128 stands for zero in the data rows.
Here are some points:
[171 169 151 169  88 151 161 133 169 124 142 105 143 133 104 161 133 168
 115 170 180 121 179 124 114 115 132 150 124 161 179 132 170 141  90 169]
[116 151 141 133 143  96 133 142  77 124 123 114 124 152 104 143 123 131
 161 143 171 121 170 124 151 124 151  94 114 152 124 104 124 151 117 132]
[144 132 123 114 115 151 133 105 169 124 114 105 124 133 122 143 123 113
  87 115 116 121  96 124 169 124 105 122 133 152 170 123 133 132  99 150]
[107 142 123  86 134 142 133 114 141 142 114  95 106 133 122 134  96 149
 133 143 171 121 142 143  96 161 151 140 124 106 133  95 161 123 117  95]
[144 123 151  96 134 123 133 142 105 124 123 169 124 124 178 124 123 149
 115 152 125 121 142 115 114 143 114 122 160 115  87 123 142 114 136 132]
[153 160 105 142  88 151 115 114 178  87 105  95 152 133  76 106 160 149
 115 161 134 149 124  97 123 134 160 168 114 171 142 141 161 141 117 141]
[162 105 151 160 115  96 152 179 141 179 160 132 170 161 122 170 114 140
 115 115 106 167 142 134  77  88 160 140 179 143 124 141 106 160 108 169]
[134 123 132 114  97 151 106 105 105 124 169 142 124 170  86 115 133 113
 133 170 143 149 161  97 105 124 160 113 105 152 151 160 142 169 108 150]
[153 114 114  96 134 123 115 114  95 124 142 142 124 124 150 106 133 149
 124 152 143 103 142 134 151 124 132 131 142  78  87 114 115 141 108 132]
[116 132 160 142 134 114 161 170 123 170 151 142  97  87 150 134 123 168
  87 106 116 140 179 124 114 134 105 122 133 134 142 141 106  95 145  77]
[ 88 123 132 169 134 114  87 142 151 160 123 160 143  97 104 152 142 131
 115 124 125 149 124 134 114 143 160 150 160 143 151 104 133 141 126 132]
[107 151 123 142 134 133  97 114 132 142 132 132 143 115 104 134 142 149
 152 161 152 103  96 124 105 152 160 159 133 161  96 123 142 160  99 132]
[ 88  77 151 142  97  87 170 151  95 105  86 114  97 124 178 115 169 140
  97 106 134 112 151  97  86  97  77  76 133  88 114 114 106  95 163  77]
[107 105 132  96 125 151 133  87 105 124 132 114 106 124 132 134  86 131
 115 124 106 149  96 134 142 115 132 168 124 106 124 123  96 104 163 113]
[ 98 123 123 105 106 133 143 133 151 142 123 123 106 133 141 124  96 131
 106 115 106 121  87 161  96 124  77 113 160 124 124 150 106 123 163 113]
[107 178  86 133  88 151  97  78 123 142  77  77 106 115  86 161 133 149
 133 179 180 103 151 180 160 180 169 104  87 180 170  86 179 132  90  86]
[144 151 141 133 115 133 115 114 160 105 114 178 106  97 113 106 105 177
 143 143 143 131 133 106 160 170 132 122 133 115 124 123 133 123  90 150]
[134 123 114 142 125 105 115 124 105 124 114 105 143 143 132 134 133 122
 143 143 116 131 115 161 114  88 160 140 124  88 151 160 152 132 154 150]
[144 151 114 160 106 123  78  96 132 124 123 169 134 133  76 134 160  94
 179 161 134 112 142 152 142 170 160 168 133 152 133 123 124 132 108 169]
[ 98 151  95  96 143  96  87 170 105 114 123 123 152 133 122 115 142 149
 124 152 106 149 142 115 132 143 151 150 124 152 105 123 124 151 117 123]
[116 105 141  96 134 133 124 170 114 114 151 123 134 133 113 124 123 131
 106 152 116 103 161 106 105 134 114 104 114 124 160 123 133 141  99 132]
[116 123 123 123 143 114 143 124 160 142  96 105 124 115 141 124 114 113
 124 133 125 131 105 143 123 143 169 122 142 124 124  86 142 104 136 104]
[134 151  86 169 134 133 133  96 132 151 105 105 170 124 168 143 160 140
 152 106 162 140 161 106 151 170 132  94  96 171 114 114  87 160  99 104]
[162  77 141 179 162 123 170 151 132 105 160 114 134 133 178 170 123 113
  97  78  88 140 115 152  77  78 105 159 170  97 124 160 106  77 117 150]
[107 132 123 105 143 160 143 142 105  96 132 114 124 106 122 106 133 140
 124 152 125 112 142 143 132 134 105 113 114 143 133 141 142 141 145 141]
[116 132 114 142 143 142  78 105 141 124  86 105  88 115 113 152 160  94
 161 106 143 131 115 134 179 152  86 140  87 134 160  77 106 123 117 159]
[134 123 178 151 134  96 170 170 141 142 151 123 152 115 141 124  86 168
  97 143 125 158 133 124 160 106 105 113 151 134 133 123 152 114 108 104]
[107 123 141 105 152  87 179 133 141 124 132 105 115 106 178 180  77 168
 106 124 106 177  87 161 132  88 114 104 160 115 170 114 152  77 182  95]
[ 98 160 141  96  97 142  97 114 123 151  96 151  97  87 104  97 123 113
 143 133 143 158 142 143 151 161 141 131 151 134 133  86 133 114  99 104]
Then 16 other points, each followed by its number:
[144 132  77 123 125 123 115 142 151 170 105 142 143 124 113 161 151 113
 161 115 143 121 142 134 151 124 151 168 151 143 151 114 124 151 108 169] 0
[116 151 132 105 143 114  97 105 151 151 123 114 143 133 122  97 151 149
 143 143 125 112 161 152 151 143 123 122 142 143 105 141 115 114 108 113] 1
[144  96 160 151 152 114 133 133 114  77 169 151 115 124  95 134 123 140
 124 115 125 140  96 143 142 106 105 150 133 106 133 160 115 104 163 141] 2
[ 98 142 141 114 106 142 152  96 105 124  86 123  88 115 141 134  96 131
 124 124 143 140 105 152 123 143 141 104 105 124  96 114 124 132 117  95] 3
[134 123 132 123 125 114  97 142  77 105 132 142 124 143 141 106 169 122
 143 106 143 103 142 115 123 143 141  94 133 152 114 104  96 151 117  95] 4
[125 142  86 179 106 123 115  78 160 124 132 105  78  97 122 170 151  85
 179 106 143 167 115  97 179 134  86 140  96 161 170  86 124 114 154 123] 5
[153 123 141 114 125 142 124 124 123 151 132 132 152 152 122 152 133 159
 152 152 125 112 115 143 132 124 132 140 114 106 124 132 142 132 136 132] 6
[125 114 141  96 143  96 161 114 141 124 123 151 106 133 141 152 142 140
 143 115  79 121 105 134 123 115 132 131 133 106 124 141 124 104 145 132] 7
[144 123 169 142 125  87 161 114 123 133 142 132 106  97 178 124 151 149
  87  96 116 121 105 143  96 124 123 122 114 106 105 141 124 104 172  95] 8
[116 114 132 151 125 123 115 142 169 151 160  86 134 152 122 152 123  94
 143 124 134 103 151 106 132 124 105 131 133 152 124 123 152 151 108 150] 9
[107 132  95  77 180 105 152 151 114 160  96 151  78  87 168 134  77 131
  87  96  97 149  96 180 114  97 141 140 179  97 151  95 133  77 182 104] 10
[153 169 114 160 115 114 133 114 141 151 123 142 124 106 122 152 179 113
 124  87 134 167 142 124 132 115 105 150 114 124 160 104  78  86 126 104] 11
[ 98 151 160 151 152 123  97 124 160 124 160 169 170 170  95  87  77 149
 170 161  79 121 115 115 169  88 178 168 179  97  87 160  87 123 136 113] 12
[134  96 169 151 143 114 161 170 160 124 160 114 170 161 141 115 105 149
 106 133  97 177  96  97 114  88 151 150 142 161  96 169 106 123 154 150] 13
[107 105 141 179 115 114 152 142 160 133 123 142 115 143 150 143 123 159
 106  96  88 167  78 106 142 115 132 168 170 143  96 114  87 132 145 150] 14
[ 98 114 105 142 171 123 133 105  95 105 160 132  97 143 122 124 133 122
 143 106 116 112 151 143 123 134 114 122 114 106 142 141 115 104 136 132] 15
Which three of these numbered points are nearest to each point below, looking only along the 7 directions in which the first points spread most? Their numbers follow each, nearest first.
[ 88 151 169 114 171 133  97 105 114 105 151 169 161 170 104 115  96 140
 179 143 106 140  78 115 160 124 160 159 170  88  87 132  87 132 108 169] > 12 6 2
[144 132  77 160 143 151  87  87 123 133  77  86  97  97 113 134 179 103
 161  96 171 140 124 143 151 143  95 150  77 134 170  77 106 114 154 123] > 5 11 3
[144 132 105 160  97  87  97 114 132 124 114 132  97  97 104 115 179 122
 115  78 180 131 124 124  96 124  86 113  96 124 151  86 142 123  99 150] > 11 9 5
[116 151  95 160 162 123  97 124 169 114 132  77 106 115  95 143 142  85
 143 106 143 131  87 124 160 115 114 131  96 106 170 104 133 151 108 169] > 5 0 9
[134  86 141 133 134  96 179 151 114 105 132 114  97 115 150 134 179 140
  78  87 116 140 124  78  86 106  95  85  87  88 114 123  87  95 163  77] > 8 15 7
[134 132 132 160 134 114 106  87 160 133 114  86 152 106 132 124 114  76
 152 106 116 140 124 161 160 115 132 131  96 143 142 104  96 132 163 159] > 5 11 0
[180 132 132 169 171  77  97 179  77 170 105 142 180 179 132  97 160 122
 179  87 162 103 170  88 169 106 123  94 105 143  87  95  96 178 145  86] > 4 1 9
[134 114 169 142  97 105 152 124 123 151  86  86 161 106  86 143 151 149
  97 133 162 131 151  88 151 134 132 150 114 180 133 150  87 123 126 132] > 9 11 1
[162 123 151 123 134 105 152 170 132 142 169 105 152 161 141 152  96 149
  97  96 106 140 115  88 123  88 123 131 170 152  96 169  96 151 136 113] > 13 2 8
[153 151 160 169 106 114 115 133 151 124 178 132 170 143 104 124 123 140
 143 133 134 131 161  88 169 124 114 140 105 152 124 150 133 151  99 123] > 9 6 1
[ 88  96  95 123 125 142 106 124  95 142 132 123 115 143 178 143  86 113
 124 124 125 112 124 143 105 134 105 122 142  97 133 123 142 169 108 123] > 15 7 6
[116 114  95 114 125 160 124 114 123 124 151 114 134 124 132 134 151 113
 115 143 134  94 124 143  96  78 132 159 151 134 114 141 133 141  99 132] > 6 15 9
[134 160  86 169 171  87  97 133 169 170 114 151 143 152  86 134 160  85
 179  78 106 158  96 124 151 115 132 177 142 161 151  86  96 169 136 141] > 0 11 14
[125 123 151 133 115 142 152 151 132 105 160 142 124 133 132 134 114 113
 115 161 143 121 115 115 142 115 123 159 151 106 124 178 133 123 117 150] > 2 6 7
[116 169 151 142 115 142 106 133 151 105 160 169 152 133 104 124 114  94
 124 179 125 121 124 115 105  97 160 177 151  88 105 169 152 104 126 169] > 12 6 2
[144 142 105 105 162 114 106 124 114 142  77 123 115 115 141 143  96 140
 152 124 143 112 133 134 142 124 141  94 105 124 133  95 124  95 163  86] > 3 1 15
[125  96 123 114 162 105 143 133 141 142  96 132 106  87 168 124 123 113
 133 115  88 158 105 170 123 106 105 168 151  97 142 150 106  86 172 150] > 7 14 2
[125 132  95 169 162 123  78  78 178 170 114 151 143 124  76 134 151  94
 170  96  79 158  96 152 132 106 141 168 133 161 160  86 106 132 154 178] > 0 11 5
[153  96 123 160 143 105 143 151 160 170  96 178 152 143 132 161 133 131
  87  87 106 121 151 152  96 115 132 150 170 161 142 141 115 132 126 150] > 14 13 9
[144 160 123  86 106 151 115  96 141 124 160  77 115 133  76 134 133 122
 143 161 152 177 124 134 123 106 132 104  87 143 114 132 170 114 117 123] > 6 1 9
[125 142 151 114 143 142 106 105 160 114 169 123 161 161 122 152 105 103
 124 152 125 158 115 106 151 115 123 131 151 161 142 160 152 141 126 141] > 6 9 2
[125 123 132 133 162  96 152 133 105 151 114 169 143  87 132 115 105 113
  87 143  88 121  87 170 114 152 141 104 151  88 142 104 115 104 163 141] > 7 8 14
[ 98 123 141 142 115 114 115 161 105 142 142 114 170 179 141  87 133 113
 170 133 116  75 161 115 114 152 141 104 124 143 105 114 115 151 117 113] > 4 1 15
[171  96 160 123 152 133 152 114 123 151 123 114 152  87 150 134 160 113
  97 143 134 140 115 124  96 124 105 131 133 124  78 150 115 141 117 132] > 2 7 15
[107 114 151 151 152  87 152 151 123 105 169 132 152 152 122 124 105 140
  97  78  97 167 105 106 105  97 123 159 151 152  87 169  87 123 163 150] > 13 14 2
[ 98  77  77  86  79 169 161 124 105 105  86  95  97  97 159  78 105 103
 143 124 162 158  87 134 123 143 141 113 114 106 142  77 161 114 172  95] > 3 15 7
[125 114 169 169 171  87 115 151 151 160 151 178 170 115 132  97 114 177
 133 115  88 103 105 134 142 106 169 159 170 143 105 114  87 132 145 141] > 14 12 13
[134 142 151 123 143 142 133 142 132 114 151 142 134 143 104 115 105 140
 124 124 106 103 142 115 123 124 105 140 114 115 142 132 124 132 136  86] > 6 7 1
[ 98 114 141  86 134 142 133 142 105 142 105 132 115 115 150 124  96  94
 133 143 106 121 124 106  96 134 141 131  96 106 105 132 115 141 126 113] > 15 7 6
[144 169  77 179  97 169 152 142 160 124 114  86 161 115 104 106 123 159
  97 161 143 131 124 106 123  97 132 159 114 161 142 160 124 123 117 141] > 9 6 0
[144 151 178  77  79 151 133 124 141  77 151 114 124 152 113 143 105 140
 106 161 162 167 151  97 114 115 141 150 105 171 124 160 161 123  99 141] > 6 9 1
[125  96 151 160 162 105 170 170  95 170 114 142 134 133 168 124 133 122
 124  96 125 149  96 143 123 115  86 131 114  88 105 141  87  95 172  95] > 8 7 14
[144 142 160 160 171  77 152 105 141  96 142  95  88 115 150 152  77 168
 133  78  88 167 105 115 151 106 114  85 124  88  96 150 106 132 172 104] > 8 7 14
[116 114 123 133  97 142 152 114  95 114 142 132 115 124 159 152 123 140
 115 143 134 121 124 124  77 124 123 104 105 134  96 160 133 123 145 104] > 15 6 7
[162 114 105 114 125 133  87  96 169 151 105 169 161  97 113 124 160  94
 133 152 116  84 124 161 105 124 141 168 151 143 170 104 133 123 108 178] > 0 6 9
[107  86 151 133 162  77 152 161 160 142 142 169 143 106 150 124 105 168
 115 133  97 140  96 115  96 124 151 168 142 134  96 150  96 123 154 141] > 14 13 12
[ 98 114  86 114 143 160 170 105  77 114  77 114  78  97 178  87 133  85
 161  96 152 167 105 143 160 161 151  76  87 124 142  86 133  77 163  86] > 3 15 1
[162 123  77 169 125 160  87 133 169 179 142 123 143 152  95 134 151  76
 161 106 152 158 115 143 151 106 114 177 114 134 179 141  96 178  90 169] > 0 9 11
[162 178 132 169 106 114  97  96 169 170 114 151 152 115  76 143 169 131
 133 124 143  75 170 161 160 170 141 159 124 180 179 141 152 123  99 141] > 0 9 1
[144 105 123 114 125 123 143 151 141 114 169 123  97 124 141 134 105 149
 106 124  97 158 124  97 151  97 123 122 133 134 105 160 142 104 163 123] > 2 7 8
[116 114 132 114 134 151 143 124 141 105  96 123 134 115  95 115 142 113
 115 152 106  94 105 115 142 124 114 140 124 106 142 150 133 114 145 178] > 2 6 15
[116 132 151 123 125  87 143 124 114 124 114 105 106 143 159 115  86 159
  87  87  97 121 133 124 142 115 132 131 133 106  96 123 115 104 154  95] > 8 7 3
[ 98 105  95 105 171 133 161 142  95 133 114 151 115  97 168  87 105 131
 143  87  79 112 105 170 105 106 132 122 142  88 124  86 115 104 172 159] > 7 8 15
